Each row has a name. After each piece below comes the name of the row it's from, unless a question asks for something else. Each question is about the rows just above it. Places in a row count from 0.

[157 124 133 162]  nudam
[105 118 129  89]  Fivum
[119 119 133 109]  duf
[143 120 134 145]  Ruzig
[163 118 145 174]  Gimug
[109 121 122  93]  lisem
[ 99 119  86  81]  vifo
[155 115 157 217]  Tuf
[171 116 154 187]  tadu
[163 118 148 175]  tika
[101 117 133  85]  Zale
Where in the named rows is [154]? => tadu, 2
Where in the named rows is [85]? => Zale, 3

[138 127 128 129 147 141 114 164 159 149 158  99 168 124 127] = Fivum
[125 130 128 131 128 134  94 144 144 142 157 107 145 120 126] = Ruzig
[113 137 123 130 106 129 123 131 124 102 127 124  92 137 124] = duf
[150 153 154 150 143 124 137 121 139 156 129 106 153 111  97] = lisem
[130 118 113 113 132 145 130 149 139 156 126  94 161 127 147] = Tuf
[123 106 122 112 124 133 102 128 156 150 145 157 127 134 111] = Zale
[154 135 140 138 152 110 117 100 140 138 126 126 148 115  97] = nudam
[168 101 113 118 158 116  95 108 148 143 141 150 135 117  86] = Gimug
[149 117 115 117 142 105 102 109 132 123 131 143 126 120 164] = Rinis
[125 130 128 131 128 134 130 144 144 142 157 125 145 137 126] = vifo
[141 136 137 120 140 121 109 117 133 154 110 133 139 131 145] = tika
[141 136 137 120 140 121 109 117 133 154 110 133 139 131 154] = tadu
Row and place of [95] in the named rows: => Gimug, 6
Row and place of [99] in the named rows: => Fivum, 11

[145 103 142  40  84 117 152 101 113 194  95 128 164 108  99 170 154 129
 191 186 119 159 124 113 165 159 135 132 106 127 165 115 129 165] = duf
[133 110 132  98 113 127 153 119 123 150 124 119 145 120 119 141 137 128
 150 146 128 139 127 123 140 138 132 131 121 128 141 123 128 140] = Gimug
[141 119 139  89 113 122 162 116 129 155 110 119 151 120 119 152 133 135
 170 168 125 139 117 115 150 146 140 127 127 121 151 125 132 154] = tadu
[133 133 132 105 114 124 151 119 135 148 114 120 151 121 120 142 136 128
 145 146 123 137 126 124 140 138 127 140 128 125 137 124 129 140] = nudam
Row and place of [95] in the named rows: => duf, 10
Row and place of [131] in the named rows: => Gimug, 27
Where in the named rows is [148]? => nudam, 9
[162] is at row and place => tadu, 6

[131 145 109 107 175] : nudam
[196 111 136 126  81] : Gimug
[ 80 151  83 133 123] : tadu
[153 144 108 103 162] : vifo
[ 86 154 126 175 191] : Ruzig
[ 80 151  83 133 180] : Fivum
[142 121 206 123  71] : Rinis
[ 80 151 173  88 107] : Tuf
[ 90 106 169 135 114] : Zale
[195 144 108 103 110] : lisem
[169  87 158 126  84] : tika
[109] is at row and place => nudam, 2
Row and place of [110] in the named rows: => lisem, 4
Where in the named rows is [145]? => nudam, 1
Where in the named rows is [106]? => Zale, 1
Row and place of [90] in the named rows: => Zale, 0

[130 118 122 130 128 130 127 141 119 119 130 128 121 128 129 110 113 122
 133 127 128 130 127 133 131 127 126 127 130 129 211 110]  tadu
[122 122 122 129 130 128 136  97 124 124 126 127 124 128 131 119  97 145
 124 127 128 143 132 133 128 126 131 128 129 126  96 153]  vifo
[122 122 122 129 130 128 136 130 124 124 126 127 124 128 131 119  97 145
 124 127 128 143 132 133 128 126 131 128 129 126  96 152]  lisem
[124 137 121 129 129 137 132 143 140 131 125 127 127 129 128 129 132 124
 123 130 128 131 134 131 128 121 125 122 130 126 123  88]  Tuf
[130 118 122 130 123 130 128 122 119 127 130 128 121 128 129 110 113 122
 130 128 128 136 133 128 130 126 130 129 127 132  48 153]  Zale
asked: [124 137 121 129 129 137 132 143 140 131 125 127 127 129 128 129 132 124
 123 130 128 131 134 131 128 121 125 122 130 126 123  88] => Tuf
Where in the named rows is [152]? => lisem, 31
[140] is at row and place => Tuf, 8
The row with [122 122 122 129 130 128 136 130 124 124 126 127 124 128 131 119  97 145
 124 127 128 143 132 133 128 126 131 128 129 126  96 152] is => lisem
The row with [122 122 122 129 130 128 136  97 124 124 126 127 124 128 131 119  97 145
 124 127 128 143 132 133 128 126 131 128 129 126  96 153] is => vifo
[134] is at row and place => Tuf, 22

[121 128 121 144 147  83 114 125 128 136 138  85  98 157 127 128 134 202
 158 124 143 112 115 128 140 128 138 147 128 153 183 128 116 128]  lisem
[128 105 130  95 134 136  66 125  83 128 118 136 100 165 127 122 134  70
 158 179 144 104 118 147 140 128 148 144 109 128 118 128 116 116]  nudam
[134 128 158  95 149 144  98 133 191 135 128 124 111 157 148 122 134  65
  82 151 138 104 128 128 128 143 149 147 118 128 126 135 128  79]  Gimug
[105  98 113 128 134 136  82 135  96 136 167 192 117 165 127 122 174 154
 190 151 101 139 112 145 137 110 130 125 118  91 126 132 128 119]  tadu
[105  82 130  82 120 156 134 122  69  90 118 135 144 128 109 130  75 115
 130 183 129 104 115 128 121 110 138 128 118 101 123 144 116 166]  Fivum
[138 128 136 128 134 136  98 173 141 136 117 128 116 165 153 122 134 115
 147 151 129  82 115 171 163 116 128 176 115 124 145 144 121 119]  duf
[ 98 157 130  87 124 128 135 124  61 101 109 135 136 165 100 137  94 115
 128 169 129 104 104 147 128 100 138 159 118 101 126 128 116 159]  Zale
[105  82 130 128 134 128  98 125  96 136 144 212 128 128 127 128 137 128
 147 151 128 141 121 147 131 110  97 148 118  71 128 128 112 119]  vifo
The row with [121 128 121 144 147  83 114 125 128 136 138  85  98 157 127 128 134 202
 158 124 143 112 115 128 140 128 138 147 128 153 183 128 116 128] is => lisem
asked: [ 98 157 130  87 124 128 135 124  61 101 109 135 136 165 100 137  94 115
 128 169 129 104 104 147 128 100 138 159 118 101 126 128 116 159] => Zale
asked: [128 105 130  95 134 136  66 125  83 128 118 136 100 165 127 122 134  70
 158 179 144 104 118 147 140 128 148 144 109 128 118 128 116 116] => nudam
Where in the named rows is [133]? => Gimug, 7
Where in the named rows is [176]? => duf, 27

[ 85 111 113 161]  vifo
[124 127 124 144]  tika
[131 143 152  37]  Rinis
[108 109 110 148]  Gimug
[103 123  99 202]  Tuf
[112 119 114  83]  nudam
[ 97 115  95 131]  Fivum
[160 161  98 223]  duf
[95] is at row and place => Fivum, 2
[103] is at row and place => Tuf, 0
[123] is at row and place => Tuf, 1
[85] is at row and place => vifo, 0
Row and place of [160] in the named rows: => duf, 0

[157 178 173 120 139 165 125  91] -> duf
[117 169 154 153 142  67 158 119] -> Ruzig
[108 117 121 113  85 132 183 148] -> lisem
[138 159 135 141 126 110  46 171] -> Zale
[132 132 150 144 176 105 176  97] -> tika
[128 190 137 121 100 135 133 133] -> Gimug
[135 170 106 110 109 170 112 140] -> Tuf
[133 185 110 108 159 172 140 136] -> vifo
[138] is at row and place => Zale, 0
Row and place of [158] in the named rows: => Ruzig, 6
Row and place of [172] in the named rows: => vifo, 5

[139  70 156 130 191 132 189  66 190 150] = Ruzig
[139  70 162 130 191 132 189  66 126 184] = Gimug
[139  70 156 130 191 132 189  66 126 184] = Zale
The row with [139  70 156 130 191 132 189  66 190 150] is => Ruzig
[139  70 156 130 191 132 189  66 126 184] is in which row? => Zale

[124 143 147 100 103 106 100  93 122 112 140 103 137  99 150 140 107 125
 140 126 108 149 145 102 101 100  82 127 110 146] -> Tuf
[ 94  96  85 117 174 176 174 133 115 130 105 177  81 172 148  93 152 103
  85 106 165 145  93 183 135  46 140 133  60 191] -> lisem
[122 166 174 176  88  93  85 169 126 165 161  87 177  85 111 167 102 125
 172 126  96 113 164  86 162 172 104 126 168 175] -> Fivum
[ 94  96  85 117 174 176 174 133 115 130 105 177  81 125 148  93 152 141
  85 106 165 145  93 183 135 127 155 110 135  83] -> Ruzig
[99] is at row and place => Tuf, 13
Where in the named rows is [111]? => Fivum, 14
[83] is at row and place => Ruzig, 29
asked: [124 143 147 100 103 106 100  93 122 112 140 103 137  99 150 140 107 125
 140 126 108 149 145 102 101 100  82 127 110 146] => Tuf

[103 157 132  81  54 136 100 116  85 109 140 151  67] : nudam
[112 114 190 106 144 125 119 126 134  67 206 111 122] : duf
[ 95  83 122 197 102 154 130 118 108 153 180 130  82] : vifo
[104  56 117  77 124 175 183 105 111 121 103 105 115] : Rinis
[114 100 165 114 103  80 137 100 102 173 155 182  63] : Gimug
[173 118 193  86 121 148 104 122 155  83 187 108  94] : Fivum
[121 122  84  82 104 156 148  94  43 100 161 158 112] : Tuf
[ 93 142 150 120  55 149 113  97 145  61 175 104 143] : lisem
[116  69 175 101  86 197 162  89 124 148 103 121 140] : tika
[ 91  94 156 100 121  94 147  83  83 182 171 160  90] : Zale
[115 137 149  69  49 155 121  68 127 118 147 149  96] : tadu
[111 106 162  86 142 131 108 145 139  80 185  60  82] : Ruzig
Row and place of [55] in the named rows: => lisem, 4
asked: [104  56 117  77 124 175 183 105 111 121 103 105 115] => Rinis
[89] is at row and place => tika, 7
Where in the named rows is [96]? => tadu, 12
[131] is at row and place => Ruzig, 5

[188 140 182 106 112 166 109 102 108 198 103 113]  tadu
[103 113 139 102 124  87 175 127 135 184 166  72]  Tuf
[143 114 130 204 127 143 141 167 104 131 127 111]  lisem
[101  79 141 200 109 141  89 125 135 172 125 142]  nudam
Row and place of [114] in the named rows: => lisem, 1
Where in the named rows is [104]? => lisem, 8
Where in the named rows is [204]? => lisem, 3
Row and place of [101] in the named rows: => nudam, 0
[112] is at row and place => tadu, 4
[172] is at row and place => nudam, 9
asked: [103 113 139 102 124  87 175 127 135 184 166  72] => Tuf

[124 115 124 122 137 107 129 149 123 130 124 126 136 127 145 119 124 149
 129 130 134 135 144 128 131 122 120 125 132 131 140 150 127 115 131 143
 125 137 135] : vifo
[ 99  94 117  98 164  56 175 126 123 165  91 104 155 129 157 111 120 153
 124 127 127 133 155 131 156 105 113 133 108 150 149 148 178 128 137 176
 127 128 156] : Zale
[106  91 117 101 159  57 177 124 128 164  89  98 154 128 160 112 124 141
 123 127 131 141 152 137 156  95 112 143 120 157 148 135 143 129 141 176
 123 128 164] : Ruzig
[128 113 120 120 135  94 139 119 123 133 114 124 136 134 151 117 131 142
 125 131 131 137 143 131 135 112 124 128 132 138 141 145 136 112 135 147
 128 137 137] : Tuf
[120  94 118 117 141  75 150 127 128 150 100 110 146 144 156  97 122 133
 131 124 141 148 152 130 137 101 123 141 135 151 150 123 165 108 142 160
 108 136 149] : lisem
[116 100 118 118 142  73 158 130 126 153 101 114 137 143 156 105 127 140
 125 130 131 138 153 129 144 100 125 136 126 145 151 137 162 111 140 162
 120 133 149] : tika
[117  91 115 110 148  68 156 125 127 151  93 108 156 142 156  97 120 134
 132 121 143 151 154 132 138 101 119 141 131 154 149 121 173 111 142 160
 109 137 148] : Rinis
[132 113 116 123 132  87  55 123 123 132 109 122 135 145 153 119 133 141
 118 133 131 137 142 136 140 105 126 133 129 144 144 140 141 111 138 151
 129 133 141] : nudam
[121 101 116 100 149  61 162 112 126 154  91 101 133 129 166 110 128 133
 125 125 127 150 141 134 152  97 116 138 130 160 145 131 177 123 143 169
 124 133 153] : tadu
[121 101 116 100 149  61 162 112 126 154  91 101 158 129 166 110 128 133
 125 125 127 150 141 134 152  97 116 128 127 138 142 149 152 112 136 153
 129 137 144] : Gimug
[124 115 124 122 137 107 129 149 123 130 124 126 136 127 145 119 124 149
 129 130 134 135 144 128 131 122 120 125 132 131 140 150 127 115 131 143
 125 137 135] is in which row? => vifo
[56] is at row and place => Zale, 5
[117  91 115 110 148  68 156 125 127 151  93 108 156 142 156  97 120 134
 132 121 143 151 154 132 138 101 119 141 131 154 149 121 173 111 142 160
 109 137 148] is in which row? => Rinis
asked: [121 101 116 100 149  61 162 112 126 154  91 101 133 129 166 110 128 133
 125 125 127 150 141 134 152  97 116 138 130 160 145 131 177 123 143 169
 124 133 153] => tadu

[126 212 120 106]  Tuf
[133 117 140 117]  tika
[130 168 129 136]  Fivum
[135 136 114 137]  vifo
[131  68 130 104]  nudam
[136  69 141 127]  tadu
[131 212 127 209]  Rinis
[122 135 126 125]  lisem
[137 170  98 100]  Ruzig
asked: [131  68 130 104] => nudam
[106] is at row and place => Tuf, 3
Row and place of [141] in the named rows: => tadu, 2
Where in the named rows is [114]? => vifo, 2
Row and place of [100] in the named rows: => Ruzig, 3
Which row holds [126 212 120 106]? => Tuf
Row and place of [170] in the named rows: => Ruzig, 1

[ 91 146 103  78 141] = Gimug
[ 61 157  62 136 146] = tika
[135 159 145 112 174] = Ruzig
[62] is at row and place => tika, 2
Row and place of [61] in the named rows: => tika, 0
Row and place of [159] in the named rows: => Ruzig, 1

[151 147 132 136 122  95 131 173 146 125 139 122 144] : Rinis
[135 158 130 188 144 127 138 152 135  90 148 102 153] : tadu
[109 100 133 154 132 146 110  97 115 131 121 119 110] : vifo
[135 158 130 188 144 127 138 152 135  90 148 102 138] : Ruzig
[109 100 133 154 132 146 110  97 130 121 122  92 134] : Fivum
[115] is at row and place => vifo, 8
[153] is at row and place => tadu, 12
Which row holds [135 158 130 188 144 127 138 152 135  90 148 102 153]? => tadu

[156  54 131 139 147 137] -> Zale
[154 140 185 133  92 130] -> tadu
[126 155 185 216 162  93] -> tika
[127  94 128 155 127 132] -> Gimug
[132] is at row and place => Gimug, 5
Where in the named rows is [130]? => tadu, 5
Row and place of [140] in the named rows: => tadu, 1
[156] is at row and place => Zale, 0
[131] is at row and place => Zale, 2
[154] is at row and place => tadu, 0

[169 147  90  87 128]  lisem
[170 136 147  70 133]  Fivum
[151 110  92 114 169]  Zale
[185  63 164 142  90]  Ruzig
[174 156  75 115 100]  vifo
[ 81 135 179  88 164]  Gimug
[117 102 149 154 115]  duf
[119 104 142 151 124]  Rinis
[ 84 200 112 151 114]  Tuf
[115  85 109 153 191]  tika
[120 133  64 156  85]  tadu
[123 143 182  86  74]  nudam
[86] is at row and place => nudam, 3
[63] is at row and place => Ruzig, 1

[ 92 174  96 174  70 176 169 107  84  67 156  74  66 109  69  88 161 186
 135 145 110 166 155 127 121  89 126 161 184 152 181  72 186 160 138 181
 114 138 135  72 140 107]  vifo
[ 93  73 135 158 116 155 121 114 130 104 154  96 101 126  95 109 126 151
 123 147 133 157 156 100 149 118 121 116 148 112 136  99 154 147 135 139
 138 128 112  89 117 143]  Tuf
[ 75 111 164 177 131 175 112 129 146  97 184  77 102 114  81 122 131 152
 139 178 131 163 184  69 177 140 137  90 146  95 122  99 156 147 118 127
 139 146 109  80 122 167]  Gimug
[122  98 177 149 161 153 123 171 147 133 171 109 146 101 121 166 150 121
 169 174 113 122 162  95 162 175 172  93 161 116 101 148 124 111  93 103
 117 172 147 122 154 157]  Zale
[ 81  83 167 141 160 125  54  89 209 151 138 137 133 194 133 105  59 118
  79 141 208 165 162  71 196 130  80  72 126  46 103 117 123 173 167 109
 208  76  49 121  55 206]  tika
Where in the named rows is [90]? => Gimug, 27
Row and place of [74] in the named rows: => vifo, 11
Where do [ 92 174  96 174  70 176 169 107  84  67 156  74  66 109  69  88 161 186
 135 145 110 166 155 127 121  89 126 161 184 152 181  72 186 160 138 181
 114 138 135  72 140 107] appear? => vifo
Row and place of [124] in the named rows: => Zale, 32

[154  91 172 186 105] -> tadu
[149 169  75  82 203] -> lisem
[120 110 133 195  64] -> vifo
[127 136 107  53 191] -> Gimug
[153 162  40 195 129] -> Tuf
[146 118  92  78 179] -> Ruzig
[127 157 114  53 191] -> Rinis
[124  88 220  82 137] -> duf
[120 110 133 114  97] -> tika
[139 128 125 137 136] -> Fivum
[91] is at row and place => tadu, 1
Row and place of [154] in the named rows: => tadu, 0
Where in the named rows is [139]? => Fivum, 0
[124] is at row and place => duf, 0

[207 149 158  98 103] = tika
[152 118 123 148 100] = duf
[134 118 115 100  99] = Zale
[193 114 133  56  91] = vifo
[134] is at row and place => Zale, 0
[149] is at row and place => tika, 1
Row and place of [133] in the named rows: => vifo, 2
[98] is at row and place => tika, 3
[99] is at row and place => Zale, 4
[207] is at row and place => tika, 0

[139 126 175 136 130  66 172]  nudam
[160 116 166 122 132  59  98]  Zale
[105 135 105 125  69 181 101]  lisem
Row and place of [98] in the named rows: => Zale, 6
Row and place of [135] in the named rows: => lisem, 1

[155 133 154 129 136] : lisem
[117 133 154 129 131] : Zale
[155 133 154 128 131] : nudam
[128] is at row and place => nudam, 3
asked: [117 133 154 129 131] => Zale

[115 167 160 153 150 117 132 154 133  73  92 157 100 151 149  97 198 114
 155 139 125 130  83 118  99 102  87 115 143]  duf
[149 126 115 121  95 113 178 187 133  58  98  99 105 129 116 124 160 164
 130 135 143 101  96 137 102 101  82 143  91]  tika
[149 126 115 121  95 113 178 187 133  58  98  99 105 129 159 124 160 164
 130 135 143 101  96 106 102 101  82 143  91]  lisem
[138 160 140 156 124 141  73  82  88 157 128 147 126 104 126 144 131 104
 150 138 133 128 180 199 175 161 134 154 143]  Zale
[157 108  85 133  70 160 168 148 146  77 140  66 132  95 164 150 103 150
 113 111 122 112 154 137 170 134 159 157 115]  vifo
[115 167 151 153 150 117 132 154 133  73 124 157 100 151 149  97 198 114
 155 153 125 130  83 118  99 102  87 115 143]  Gimug
[140 133 129  89 100 165 153 173 134 159 112  68 150 132 118 105 114 113
  91 151 152  88 123 152 140 148 129 197 119]  Rinis
[146 117 150 149  90 109 127 142 100  59 120 104 133 103  99 137 112 188
 127 121 153 106 103 144  92 109 108  73 131]  Ruzig
Where in the named rows is [142]? => Ruzig, 7
Which row holds [115 167 151 153 150 117 132 154 133  73 124 157 100 151 149  97 198 114
 155 153 125 130  83 118  99 102  87 115 143]? => Gimug
asked: [146 117 150 149  90 109 127 142 100  59 120 104 133 103  99 137 112 188
 127 121 153 106 103 144  92 109 108  73 131] => Ruzig
[197] is at row and place => Rinis, 27

[127 144 130 135 127 127 145 145 129 137 123 134 135 120 138 142 118 136]  Gimug
[104 194 121 179 102  91 184 136  99 152 107 112 108 100 109 183 105 117]  tadu
[118 175 133 168 120 122 166 165 107 144 122 126 124 112 101 130  99 102]  Zale
[118 175 133 111 120 122 166 165 107 144 122 126 124 112 125 163 125 128]  tika
Where in the named rows is [91]? => tadu, 5
Row and place of [194] in the named rows: => tadu, 1
Row and place of [183] in the named rows: => tadu, 15
Where in the named rows is [128]? => tika, 17
Row and place of [137] in the named rows: => Gimug, 9
asked: [118 175 133 111 120 122 166 165 107 144 122 126 124 112 125 163 125 128] => tika

[125 135 124 124 128 138 131 123 124 124 137]  nudam
[ 87 153  84  88 125 173 135  83  74  89 169]  Ruzig
[206  96 207 207 139  63 142  88 215 208  73]  tadu
[175 109 176 177 135  89 137 183 181 177  95]  Gimug
[134 125 135 135 129 122 129 136 135 135 123]  vifo
[ 89 153  88  88 129 172 129  80  85  86 169]  Fivum
[102 150 112 104 120 168 124 107 101 107 161]  tika
[135 124 135 135 128 121 129 136 136 135 122]  Tuf
[73] is at row and place => tadu, 10
[168] is at row and place => tika, 5
[101] is at row and place => tika, 8
Where in the named rows is [120]? => tika, 4
[172] is at row and place => Fivum, 5

[106 114 156 136  97  75  93 122 169 107 119 128 152 157 133  99 137]  Gimug
[106 114 156 136  97  75  93 122  56 109 139 131 119 133 127 150 118]  vifo
[106 114 156 136  97  75  93 122  56 109 139 131 170 169 127 150 118]  nudam
The row with [106 114 156 136  97  75  93 122 169 107 119 128 152 157 133  99 137] is => Gimug
asked: [106 114 156 136  97  75  93 122  56 109 139 131 119 133 127 150 118] => vifo
[170] is at row and place => nudam, 12

[129 130 114 150 128 121 127]  tika
[128 123 144 104 129 135 132]  lisem
[136 119 126 137 131 121 139]  Gimug
[133 121 132 125 130 126 135]  Tuf
[128 125 137 114 129 132 130]  duf
[129 123 142 108 129 133 132]  Zale
[134 120 129 131 130 124 137]  nudam
[128 123 145 103 129 135 132]  Fivum
[129 131 111 154 128 120 127]  Ruzig
[135 120 127 134 130 122 138]  Rinis
[144 124  77 216 131  93 141]  vifo
asked: [129 123 142 108 129 133 132] => Zale
Where do [133 121 132 125 130 126 135] appear? => Tuf

[ 88 118 130 123 149 143 115 146 101 113 101 127 143 153 156 121  69 119
 143 130 115 159 113 125 131 132] -> Zale
[144 158 126 142 135 137 135  94 140 101 128 124 114 119 123 153 137 147
 116 118 137 107 129 138 138 153] -> Tuf
[148  91 108 109 114 120 121 132  79 136 104 128 121 115 125 134 107 127
 124 112 136 143 161 142 103 137] -> Ruzig
[148  91 108  83 114 120 121 132  79 136 104 128 121 115 125 121 107 135
 124 112 136 143 161 142 103 137] -> lisem
[122 178 130 181 169 144 155 104 120  98 138 103 136 125 141 143 121 131
 144 163 157 117  70 117 145 123] -> Fivum
[134 142 113 148 147 123 152  65 132 128 145 102 134  80 120 139 153 142
 138 133 163 100 120 135 127 135] -> vifo
[122 178 130 181 169 144 155 104 120  98 138 103 136 125 147 143 121 131
 144 146 135  78 133  98 106 132] -> tika
[148  91 108 109 114 120 121 132  79 136 104 128 121 115 125 134 107 127
 124 112 136 143 161 142 103 101] -> tadu
[118 123 140  87 123 119 112 103 175 118 107 127 136  70 114 131 180 138
 124  81 128 108 163 133 102 156] -> duf
[106] is at row and place => tika, 24
asked: [ 88 118 130 123 149 143 115 146 101 113 101 127 143 153 156 121  69 119
 143 130 115 159 113 125 131 132] => Zale
asked: [118 123 140  87 123 119 112 103 175 118 107 127 136  70 114 131 180 138
 124  81 128 108 163 133 102 156] => duf
[148  91 108 109 114 120 121 132  79 136 104 128 121 115 125 134 107 127
 124 112 136 143 161 142 103 137] is in which row? => Ruzig

[146  86  91 209 114] = tadu
[141 120  91 204 114] = Rinis
[146 208  91 209 162] = Ruzig
[86] is at row and place => tadu, 1
[141] is at row and place => Rinis, 0
asked: [141 120  91 204 114] => Rinis

[ 33  84 128  69] : tadu
[ 55  84 118 172] : Rinis
[199 188  70 129] : Tuf
Where in the named rows is [55]? => Rinis, 0
Row and place of [69] in the named rows: => tadu, 3

